The rows of A fall into 3 groups, and each row is roughly a mix of its group's hidden directions.
A:
[[ 43  55 -11  21  -3  31  24   9   2   7  13 -34]
 [-44 -12 -28 -32 -30  48  18  -6 -16   3 -24  -7]
 [  5   0 -18   4   2 -25   5  66   8 -50 -20   8]
 [-36  16 -36   9  42  11  22 -45  -5  26  -4 -20]
 [ 13  -8  -2  20 -33  -1 -48  11  35 -55  -8  -6]
 [-29   9 -17  54   9   5  -2 -27   0  44 -37 -14]
 [ 29 -18  12  30  31 -16  29   4 -41  29 -34  21]
 [ 36 -13  25  22  21  34  -9 -32 -12  46 -22 -19]
 [ -3  -1  37   4  35 -38   5  22 -32   1  -1  53]
 [ 12 -25 -15 -30  40  -6   7   4  25  50   3 -41]
 [ 43  33  -1 -31 -10 -21  15  19   3 -33  15 -45]
 [-14 -19 -11   0  13   8  48 -40  13 -17   4  56]
 [  7 -54  -9  -3  10 -25  26   3 -15 -30 -32 -43]
 [-28  15  13 -18 -33  11  -1  36 -13 -61  16 -10]
 [  2  10 -52  37  24   1  36  20   5 -25  22  30]
 [  0  53  -7  24  27   2  13  20  14 -23  38  39]
 [ 17  -3  54   6  36  14 -40  31  -3 -23  12  18]
 [ 13  -4 -25  60  31 -24 -14  10   9  -6 -14  43]
 [ 10  32  43   7   3 -25  -1 -42  46  11 -18 -22]
 [-46   6  35 -29  16   6  -7   2 -12 -28  48  23]
 [ -8   8   7 -63 -46 -26 -18  29  10 -14  -1  10]
 [-43   7 -15 -19  21 -35   6 -14   2   6  31  55]
 [  8  22  -5  18  10  49 -59  28 -16 -13  15  11]
 [-31  30 -54 -11 -26   2   3  44  16   2  22  -7]
 [-23 -13   1  11   0 -47  18 -21  41   1  32  43]
 [ -2 -43 -23 -38  50   1   6 -23 -13  35  -4 -13]
 [ 69 -24  22  12 -12 -36   8   9   5 -26   1  14]
 [ 18 -40  -4 -15  49  37   7  -7 -42  -5 -15 -15]
 [ 26  34   1 -35 -22 -57  11  -1  -1 -24  -8 -29]
 [ 36  23  -7   8  42  51   7   2 -24 -26  10  25]
 [-35  46  29 -21 -44  30 -18  11 -15 -10   6  -3]
 [ 29  -3 -43 -29  18  20  19 -13 -54  22   7  15]
 [ -4  25 -16  40 -40  -5  39  15 -37  20   3  29]
 [ -3 -45 -26  -8 -34 -10  32 -34  15  42 -11  -3]
 [-13 -47  24 -23  -4   5  40 -33 -39  -1 -20  14]
 [ -1   0  15 -29 -32  25   4  34 -59 -20  23   8]
 [ 11  -2  14 -27   3  24  49 -20 -28 -22 -49 -15]
 [-52 -13   4 -37 -36 -23  28   4 -21  21  -1 -24]
 [-47  -5 -10  14   0   2 -35 -11  34  10  42  39]
 [ 18  14   0 -41 -22  -1  -3  35   5 -39   6 -53]
 [ 35 -30  47  -7   7 -43  21 -14 -26  12  28   0]
 [ 35   3  31 -56 -28 -18  25 -17 -25  20   5   4]
 [ 58  17 -18  26 -20 -34 -23  -7  32 -22   2   9]
 [ 31 -21 -14  50   6  11 -41 -20  42 -11  -5  12]
 [-19 -52 -25   2   1 -50 -15   9  30  22   0 -24]
 [-29   5 -28 -27 -25 -42  39   7  -2 -39  23   4]
 [-15 -73  10 -25   6  12  -5  -7 -14 -37 -17  11]
 [ 33 -16  29  17  15  -8  42  13 -47 -26  24  13]
 [-31  -7 -32 -15 -19  -9  28 -58   8   9  11 -37]
 [-26  24 -40 -35 -38 -14   8  25 -20  38 -15  -1]
 [-44  28  10  -8 -17  16  12  45  18 -24  23 -37]
 [-35 -46  -1  -3   3   4 -41  32 -46   0  -8  -9]
 [ 32  36 -17  17  -6 -27   7 -22  -7 -58  21  19]
 [-51  29 -24  -5  25  46   0 -27  26   3   5  13]
 [-47  -2 -36  -2  31 -35  -1 -17  38 -18  22 -14]
 [ -2   5  10  65 -26  29 -29   8  28  -8  -2  29]
 [-26  10 -48  -9  -9 -12  15 -35   8  51  -1  30]
 [-33 -48   5 -21  18  26 -11 -34 -18  30 -16 -27]
 [ 16  27   3  37  38 -10  19   0 -44  17 -43  -6]
 [-14  -7  -7  45   4  15 -14  52  -3 -48  19  16]
 [ 17 -18  25   9  38  38 -49   9  24 -23   2 -23]
 [-26  18 -14 -35  15  37  36 -17 -26  34  21 -23]
 [ 15  16  17 -29  19 -20 -31   7  24  32 -58  -3]
 [  8 -13 -35  -2  17 -18  36 -28  44  21 -32 -30]
 [ 10   1 -33  31 -32 -11  60   4 -27  -4 -17 -22]
 [ -7 -10  30 -16 -36 -11  -2 -41  35  15 -37 -34]
 [-78  -4 -25  24  -1   8 -11 -10  11  15  -5  22]
 [ 35   9  35   8  29 -11  44 -37 -33  22  -1  -6]
 [-26  35 -10 -15 -28 -23  18  20  15 -55  30 -10]
 [ 57  -6  11  26 -19   0 -31  24  45 -17   7  -5]
 [ 71  -2  17  -8  -9  -2 -12  26  22 -25  11 -28]
 [ 30  -4  -4 -22  -6  36 -22   5   0  31  33  56]
 [ 51  10  33 -12  -2  -1  27  31 -28 -28  27  21]
 [  7  41   8  15  16   7 -12  44  10 -23  29  50]
 [ -7  14 -15  -4 -37 -32 -35 -10  26 -39 -33 -29]
 [-16   3 -17 -35 -50   8   0  47 -18 -12  37  -4]
 [-25  16  32   5  36  19  16 -49   3 -11  10  43]
 [-41  13  21 -34 -30 -32  -5  -2  -7 -31 -32 -31]
 [ -6 -47 -12 -48  39  12   3 -10 -22  32 -10 -18]
 [-30 -50   3   8  -9 -31   4  13 -17 -29   0  51]
 [  8 -27 -47  35  -5  18  46 -29 -16   7   5 -21]
 [-65 -38   2 -35  -1  -7  -5   5 -26   3  -8  26]
 [-30 -17  25  13  -6   4  -6 -63  14  37 -26   8]
 [-44  17  -1  -1 -40  29 -22  13  -1 -36 -26 -33]
 [ 10  24  31 -47 -32   1  37 -26  21   2  23 -23]
 [-27 -29  17 -21   9 -52  -2  11  15 -38  29  26]
 [ -9   5 -31  -4  48 -27  37 -25  -6  31  31  20]
 [  1   1  23 -45 -46  32  18  -9   4 -38  21  20]
 [-31  -8  -2 -18 -10  68  -6  19 -30  -7 -13 -28]
 [ 32  30  20 -12  10  40  36  17 -29 -13  22 -33]
 [ 53   8  -8  -4 -23 -37 -19  23  34 -34  16  -7]
 [-43   2 -30  13  10  17 -10 -27  44  14  27  37]
 [ 33 -15 -24  24  40 -39  -5  33  -2   9  39   5]
 [ 31   5 -21  10 -15 -21 -25   0  60  28  21 -27]
 [ 14 -38  -8  -2  24 -31  13  37  -3 -39 -42 -20]
 [ 61   5 -12  21  15  17  -7 -12  17  18  46  23]
 [ 61  -8  -9 -41 -37   4  29   9 -10  10 -16 -11]
 [  6 -33 -10  12  -4  -5  42 -34 -18 -13 -11 -59]
 [-13  34 -42  14   0   5  37  34 -22 -21   4  41]
 [-49   4  -4  49   8 -18  10 -27  -6   9 -30 -37]
 [ 48 -18  51   3   6  13 -11  19 -17 -11 -29 -35]
 [ 22   0 -32  -2 -35  23 -39  37  30 -20  -2 -30]
 [ 22  19  20  53  21   2  19  25  -8 -30 -26 -35]
 [ 42   6  21  -6 -28 -50 -19  11  29 -38  -3  -8]
 [ -5 -19 -33  10  -7 -24 -17  25  38 -10  51  33]
 [ 51  41 -42  -8   2 -20  24  -3  -3  33  10 -12]
 [ 26 -35   8 -24   6  16 -17 -36   4  40 -34 -34]
 [-30  12  13  22 -46  27 -42   9 -11  34   8  26]
 [ 52  -6   6  19   3 -28 -25  -3  51 -30   8 -16]
 [ 25 -32  13  41  35  -8  23   6 -39  15 -34   5]
 [-25 -18  31 -16  -7 -40  34  -9 -18 -16 -51 -15]
 [ 60 -44   4  -3   3  21 -30  30  20  -7  14   1]
 [ 14  11  -5  17 -16 -14   6 -10 -10  72 -26  35]
 [  3 -15 -36  -6  16  -5  34 -11   5  22 -53 -45]
 [-14 -47  12  16 -15 -12   3  25 -53   1   8  41]
 [ 42  27 -33  -3  48  36  11  17 -12   1  12 -24]
 [  1  44  -3  -9  15  23 -13  48 -37 -12  39  -6]
 [ 57   7 -18  33  25  38   4   7  18   3  34  -4]
 [-32  33   5   6 -38  -8  -2  42  23 -42  23  -9]
 [ 54  36   9 -10 -18 -53  12  -1   6 -24   4 -10]
 [ -3 -34 -23  45  25  24  17 -27 -26  25  21  25]
 [ 39  47  -4 -20  -8 -30  26 -11 -20 -38   8 -24]
 [-67 -20  18   8 -17 -17 -10  -1 -29  -1 -35  19]
 [ 69   2   3 -15  -1  38  14   0 -10  19  26  25]
 [-31 -37  13  15  45 -15 -21  15   3 -51   6 -10]
 [-67  21  23   9 -32  25  -2  23  -1 -21  -9 -12]
 [ 18  -2 -39  13  39  11  12 -34  14  51 -20  14]
 [  3 -32 -31  -5  -5 -43   0  50 -11   7  43  -3]]

Here is one row of each group, with its name. Which group are the others in?
[-26   2  15  23 -36   8 -23 -10 -20 -56 -15  35] | (76)
[  4 -16  -4  56  21  24 -24  32   8 -17 -36 -27] | (88)
[-16   4  40 -13  11 -24   6 -28  26 -15 -51 -36] | (128)

[ 48  10  16 -36  23 -22   2  43   3 -10 -15  35] | (88)
[-61   9  -3  15  39 -35  -1 -36   8  11  -1   7] | (88)
[ -1  -1 -39   1  -5  44   7 -40  21  48 -16 -17] | (128)
[-27 -33 -42  -8   0 -10  24  -5  -5  34 -40 -35] | (128)
[ 27  20  23  34 -47 -11 -11 -14  -5  23 -49  -4] | (128)
[ 13 -30 -21 -10 -58  29  16   9 -18 -23 -24  27] | (128)
[ 17 -32  25 -15 -26 -30  24 -30  31 -12  32  33] | (128)
[-34  50  20  21 -41  -2  11  37  20 -11   9 -10] | (76)
[ 65 -19  19  29  17  17 -29   1 -27  -9 -18   8] | (128)
[-14   1   4   7  48 -42   6  23 -12   0  -6  58] | (88)
[-20 -16  28 -15 -12  16  14   3 -73   4  15  24] | (128)
